Each row is where one point has got to under a steady rotation. How many ticks took it there?
The counts run from 0 to 191.
[154 141 136 109  69 123 123 122 126 152  91 134 140 156 145  86 168 109
  97 194 116 123 100 125 136 121 158 107  60 103 176 173 127  80 129 151
 156 122 104  98 128 138 124 104  72 134 134 171 140  98 117 141 106 165
  95 151 128 153 141 149 119 143 140 121 119 133 131 123  83 127  53 123
 124 119  89  98 144 119 115 139 107 134 150 121 137  74 129  99]	191
[137 147 100 134 167 106 161  84 175 151 101 101 140 141 132  95 155  97
  85 130 124 141 131 113 102 102 164 104 113 125 145 165 136  73 111 139
 156 159 156 115  95  78  90 109 102 142 135 129 168 148 148 119 155 166
 107 126 146 129 148 121 159 147 121 104 129  71 132 105 120 149 142 151
  66 112  92 166 147 139 122 134  74 171 128 109 136 124  72 112]	142
[168  99 111 151 152 123  82 127 134 171 127 102  93 101 164 123 126 166
  93 184 105 140  88  97 146 115 153 137 117 116 155  86 106 112 126 127
 122 144 106 161 105 119  65 144 127 128 137 120 146 150  90 151 164  94
 104  89  99 139  80 124 144 138 140 108 113 104  84 138 110  81 110  97
 110 133 145  99 153 150 149  97 132 129  95  95 125 133 123 104]	69
[144 111 102  88 129 129 131  77 192 132 130 123 135 143 121 112 145 116
 102 148 124 154 126 122  74 118 174 113  84 116 147 107 122  85 121 150
 167 181 135 138  98  96  81  85 123 115 117 127 132 109 141 146 119 154
  42 116 114 152 103 117 171 125 110  83 142 114 133 114 134  97  95 103
 104 156 112 104 173 128 140 125 154 132 168  92 147 173  96  94]	164
[126 120 133 128 105 108 125 105 170 138 159 129 115 168 101 134 124 139
 114 156 133 135 156 144  92 123 164  77  81  87 149 130 112  94  86 131
 170 190  91 148  80  70 113 100 117 146 124 113  94 117 151 133 126 155
  99 103  94 155 114 141 157 122 113  97 103  90 169 161 121 117  66 126
 103 160 115 127 184 120 119 129 115 139 159 114 156 143 106  88]	172
[148 132 146 134  98 123  58 141 147 157 117  81 103 141 130 159 133 174
  90 196 128 119  95 106 104 143 142  97 106  96 137 138  90 124  98 103
 138 122  82 152 121 122  89 146 121 147 157 119 156 152 126 156 174 115
 169 122 101 139 101 154 131 116 145 135 114  90 111 168  81  93  70 119
 140 145 126 118 136 133 117  83 120 123 134 110 128  82  80 102]	72
[100 108 106 124 127  85 158  85 143 170 140 141 153 125 166  99 127 121
  91 174 107  97 128 117  77 133 151 107 101 102 147 104 105 132 135 158
 168 183 111 138 106  99 111  87  87 132 121 177  99 113 148 151 127 133
  86 134 105 113 144 110 153 152  89 100  99 121 157 132 150 122 105 112
 112  73  78 115 168 110 117 139 128 131 158  83 151 103 140 138]	161
[150 155 144 159 111 122  73 140 138 172 113  66 115 125 160 153 139 152
  73 206 131 126  98  85 108 131 160 126 105 105 138 149  84 126 101 118
 136 132  77 146 120 132 100 151  92 123 164 141 124 145 127 172 172 113
 149 141  91 140 109 160 123 129 136 124 112 100 122 168 109  90  92 109
 130 135 108 126 142 145 121  83 129 133 130  98 116  61  87 123]	73
[143 160 141 133 153 107  93 126 158 159  83  79 134 121 147 108 154 141
  79 129 152 129 110  78 141 136 148 124 113 142 139 144  90 103 135 118
 140 127 132 138 121  91  79 124  91 127 161 123 172 164 142 149 198 125
 156 119 122  81 123 128 136 123 137 126 138  87 115 143 102 101 145 166
  88 100  95 142 128 128 136 115  68 200 125  98 126  57 106 133]	88
[155 117 127 149 102  89 108 118 127 168 160 105 111 145 161  87 130 132
  81 193 107 143 103 122 146 119 168 135  96  65 173 132 134 103 129 140
 138 147  87 131 105 131  90 144  81 156 136 154  92 112 122 153 124 128
  89 117 100 154 103 150 117 150 140 103  76 131 124 154 113  89  62 124
 117  98  98 114 167 127 138 124 127 114  86 125 133 106 127 115]	28
[180 137 126 150 155 117  89 140 135 157  86  88 141 124 188 102 113 140
  98 159 127 119  75  97 156  88 148 121 115 153 165 116 110  82 155 136
 110 138 140 152 122 139  92 103 125 131 138 175 178 177 108 146 142 106
 135 116 117  87 118 109 140 147 149 147 159  91  82 101 101 119 119 135
 119 106 100  94 154 148 163 125 143 163 113 107 138  91 130 119]	92
[123 145 101 108 150 104 152  76 162 161  96 139 154 135 139 109 153 107
  83 165 123 136 126 112  64 105 156 118 108 129 136 153 130 100 124 166
 168 146 129 103 109  97 115  86  67 120 130 164 153 111 148 125 131 172
  90 155 143 136 148 120 154 148 104  93 150 111 134  89 132 144 133 102
  87 103  69 146 154 137 124 125  91 133 166  66 138 122 105 107]	151
[122 154 115 157 186  99 112 125 133 176  85  97 142 112 182 114 146 160
  95 168 124 118 116  67 118  93 153 113 134 137 112 146  99 106 136 141
 130 120 118 141 113  93 107 133  78 136 152 150 177 157 135 142 180 112
 170 135 122  95 137 118 141 145 124 121 142 105 111 107 122 144 142 109
  95  87  95 152 125 131 119 130  67 149 118  68 124  79 130 113]	97
[149 125  83 120 182 117 118  91 169 140  97  98 124 108 159 137 133 152
  90 158 118 137 112  75  74 101 147 124 143 143 125 113 100 114 127 139
 141 150 136 148  99  86  77 117 123 116 149 127 194 170 130 137 181 111
 127 113 119 135 108 102 171 127 124 100 158  80 105  96 136 112 155  96
  94 138 109 122 146 149 136  89 108 137 137  69 132 136  73 109]	110
[160 114 115 122 107 128 131  82 145 158 122 131 108 139 124  56 139  90
  89 126 114 146 126 131 153 141 138 108  59 102 184 132 136  58 117 141
 155 148 135 117 116 109  83  94 102 149 111 132 146 151 122 133 137 168
  73 130 138 136  97 138 162 121 143  99 105  94 110 134  84  93  92 180
 111 110 106 128 142 117 137 133 103 177  97 138 152 103 123 102]	188
[135 150 148 158 135  96  80 132 138 167 119  79 120 115 182 124 131 164
  76 194 142 109 104  70 123 131 156 142 116 114 129 122  81 136 131 127
 127 142  80 155 119 129 103 132  81 120 152 147 101 137 129 174 181 108
 151 134  85 104 109 156 117 142 117 126 116 125 129 165 133  86 110 119
 121  97 104 123 148 133 137 101 116 144 125  85 111  55 135 132]	74
[127 104  99 146 123  68 128  89 133 159 173 137 118 131 144 107  95 134
  89 171 101 133 116 135 106  91 163 105 112  76 171 103 132 109 108 163
 153 184  91 140  93 108  94 103  95 149 105 161  90 133 145 123 127 145
 100 125 102 140 103 122 162 140 124  94  95 107 139 140 138 122  75 122
 120  96  95 128 183 136 146 146 141 110 117 115 168 132 141 109]	170
[139 118 115 136 129 156 128 123 129 159  86 134 118 145 135 119 155 200
 131 179 130 118 129  99 152 113 146  96  90 126 116 107  93  69 116 126
 119 131  89 149  92  76  99 131 101 123 147 112 166 135  95 166 125 102
 101 110 130 144 116 145 163 127 120 107 141 109  89 117  93  87  64 104
 125 154 151 119 141 123 106 105  89 138 124  60 117 129 152  68]	54
[128 121 174 143 130 108  71 162 157 141 125 109 144 157 168 125 135 197
 122 150 173 107 116  89 143 116 156 111 111 138 142  96  82 106 143 113
 131 144  78 176 100  95 104 116 132 131 141 133 132 120 119 174 168  77
 153  82  73  87 111 138 127 125 123 130 140 130 127 161 110  80  88 120
 114 133 129  84 163 119 146 122 135 168 157 101 118  90 137 118]	76
[142 134 144 108  93 110  93 127 146 138 138 146 136 166  97 133 131 127
 100 161 140 147 134 137 114 110 157  75  76  82 152 172 140  81  85 147
 158 154  90 126 108 100 119  94  96 149 135 129 134 114 156 112 119 189
 117 143 103 166  99 138 126  96 136 108 129 117 150 123  89 137  41 148
 105 141  94 132 155 117 141 147  93 119 156 116 165 125 122  85]	181
[147 132 167 134 132  94  89 149 156 152  80  94 153 144 148 110 156 156
 103 134 146 112 106  87 143 139 135 107 122 152 145 139 103  99 153 104
 142  98 132 147 118  87  82 110 111 151 165 139 192 133 152 149 201 109
 162 112 116  79 137 114 123 140 153 135 138 119 118 138  82  99 122 150
  88  83  84 114 133 103 137 135  84 193 144 118 123  67 105 127]	89
[136 125  93 110 134 115 181  56 155 168 100 108 133 145 118  77 168  91
  80 131 125 140 152 111 105 142 149 103  94 111 160 139 113  91 125 140
 147 147 156 112  97  78 104  93  84 138 122 128 153 133 137 140 132 154
  63 132 145 134 135 145 171 132 114  90 116  93 127 114 115 107 113 143
  98 109  88 155 150 115  95 114  93 175 118  85 133 116 115 101]	1
[147 142 117 157 163  68 140 124 133 152 120 122 148 158 170 105 104 128
  89 146 118 115 108 121 120  55 176  93 137 104 148 145 139  89 126 173
 139 167 125 134 100 111 117  77  97 156 119 193 123 146 152 112 127 143
 133 129 112 104 150 101 137 151 114 126 145 107 129  99 137 167 108 126
  92  75  77 123 168 140 158 162 112 141 127 109 157 114 135 130]	138
[162 145 131 140 151  83 123 127 147 146 114 105 157 163 174 115 133 114
  90 173 121 123  80 128 107  71 192 122 118 113 160 176 151  85 137 151
 144 154 133 111 115 136 111  96 101 132 129 193 129 127 145 121 116 156
 132 138 114 125 159 112 116 153 129 133 143 102 133  97 121 160 111 109
  76 104  68 110 162 150 155 155 119 125 139 126 148 103  90 127]	137
[157 114 131 116 148  71  92 147 180 134 133 115 163 148 166 149 144 160
 119 154 136 123 106 114 103 105 166 125 129 141 135 116 131 101 157 119
 164 138 132 156 104  96  77 103 144 142 154 157 155  90 168 127 166  93
 135  88  84 112 133  93 128 147 129 119 148 121 132 125 128 120 118  73
  79 115  90  74 183 137 154 127 143 120 186 126 126 137  86 140]	122
[114 140 140 150 114  98 139 116 117 180 118 123 140 142 157  66 147 163
 107 155 135 101 135  90 166 130 132 102  97 100 128 130 104  91 136 126
 132 122  88 131 108  99 119 131  55 150 133 127 127 122 132 150 142 121
 123 127 115  95 131 143 123 142 129 113  78 147 128 144  87  96  77 156
 108  83 109 145 136 109 111 140  65 177 107  97 117  68 176 105]	43
[155 105 120 131 112  87 156 121 150 149  98 120 177 160 150  98 160 110
 112 159  99 114 102 145 113 129 154 110  88 134 156 146 140  57 155 116
 174 134 152 112 111 104  97 102 128 165 147 179 159 107 154 125 115 137
 112 100 128 131 175 109 148 188 122 139 120 107 134 114 102 145 101 113
  88  90  86  96 172 125 105 136 121 135 157 151 125 123  81 137]	145
[161 107 120 138 128 114  80 145 128 160 119 112 116 114 171 130 151 193
 121 194 131 132  91  90 154 115 167 126 113 134 137  84 110  86 132 109
 133 118 109 160 102 110  66 146 124 126 158 129 155 113 104 160 169  74
 106  88 102 153  94 124 134 153 137 114 121 131  97 133 119  81  99  84
 114 149 148  78 166 145 131 111 130 116 132  94 113 143 127  99]	68
[124 139 111 116 123  96 118  75 173 155 143 103 114 127 110  89 157  93
  80 152 136 157 146 106  99 138 163 134  90  91 159 138 117 111 107 138
 173 165 103 124 101  84  81 108  73 118 135 133 101 102 160 143 167 168
  75 142 115 150 107 145 139 131 117  72  90 126 157 165 126  91 107 155
  84 103  90 136 158 125 130 132 111 152 143 124 143 103  99 124]	174
[120 127 113 142 132  62 137 110 130 165 146 134 127 147 141  70 151 135
 105 152 133 121 136  95 155 105 160  99  98  98 154 148 136  78 123 150
 146 147  94 130 101  78  96 111  70 142 131 138 108 103 151 126 132 152
 108 125 107 119 119 137 124 137 124  93  80 147 154 131 129 116  84 145
  88  90  97 149 154 111 123 178  61 152 122 115 149 103 176 112]	184
[128 129 108 115  95 109 139  82 153 160 119 128 142 141 132 135 147 115
  87 207  84 121 118 142  43 138 148 107  82  93 147 155 115 111 103 135
 191 144 114 101 121 122 123 108 101 145 142 158 134 110 158 130 125 156
 101 136 113 169 152 133 148 153 106 116 113  92 144 138 115 143  83  98
 117 107  84 125 151 121  97 106 119 101 175 115 133 121  70 120]	159
[148 128 125 126 117 119 112 111  95 195  89 127 128 112 177  90 144 155
  85 204 113 109  89  87 155  96 143 124 102 113 141 139 127 107 139 161
 116 110  93 121 125 136 127 124  56 130 148 162 149 120 104 158 128 133
 115 152 124 129 111 142 119 146 140 122 138 134  86 103  94 105  76 108
 134  92 100 120 128 133 126 124 102 124 107  65 116  74 168 104]	51
[144 138 152 187 157  84  86 158 129 159 119  94 132 141 179 117  89 177
  96 157 132 103 106 101 159  83 152  96 137 115 142 114  89  91 123 126
 110 154  86 165 106 100  99 133 113 159 133 151 133 178 127 147 151 101
 173 103  94  90 112 125 129 121 142 142 123  99 118 141 101 123  97 149
 112 102 114 125 147 142 152 132  95 158 108 101 135  90 152 109]	84
[146 112 130 106  74 107 123 100 127 159 119 143 133 136  97  82 143  97
  97 143 107 147 120 140 141 152 116  87  62  99 183 141 113  75 111 132
 162 143 130 112 133 103  96 100  97 165 119 127 175 128 146 118 130 173
 109 140 124 127 109 129 146 117 150 116 104 109 114 151  69 113  80 177
 121  86 102 126 130 106 124 136  89 165 123 129 164  77 127 109]	189
[127 109 125 127 119  75 146 130 135 160 138 146 136 161 140  65 156 142
 134 142 144 117 154 115 173 112 160  79  80  90 145 121 141  57 129 130
 159 143 101 147  92  66  98 110 101 159 123 132 117  87 138 125 126 131
 114  94 116 117 133 126 137 148 118  98  92 147 147 142 110 109  56 147
  92 114 116 128 168 108 115 173  75 158 140 122 145 133 171 102]	185
[180 117 124 127 158  86 102 131 179 134 142 102 134 150 163 127 132 146
  96 164 132 138  86 106 104  82 186 136 135 143 157 109 146  89 139 125
 150 166 135 143  97 114  67 103 160 133 140 158 141 135 146 130 158 115
 114  90  91 138 121 103 144 150 133 118 143  96 119 107 139 131 127  83
  95 135 100  79 185 156 170 137 159 120 154 123 136 164  87 123]	123
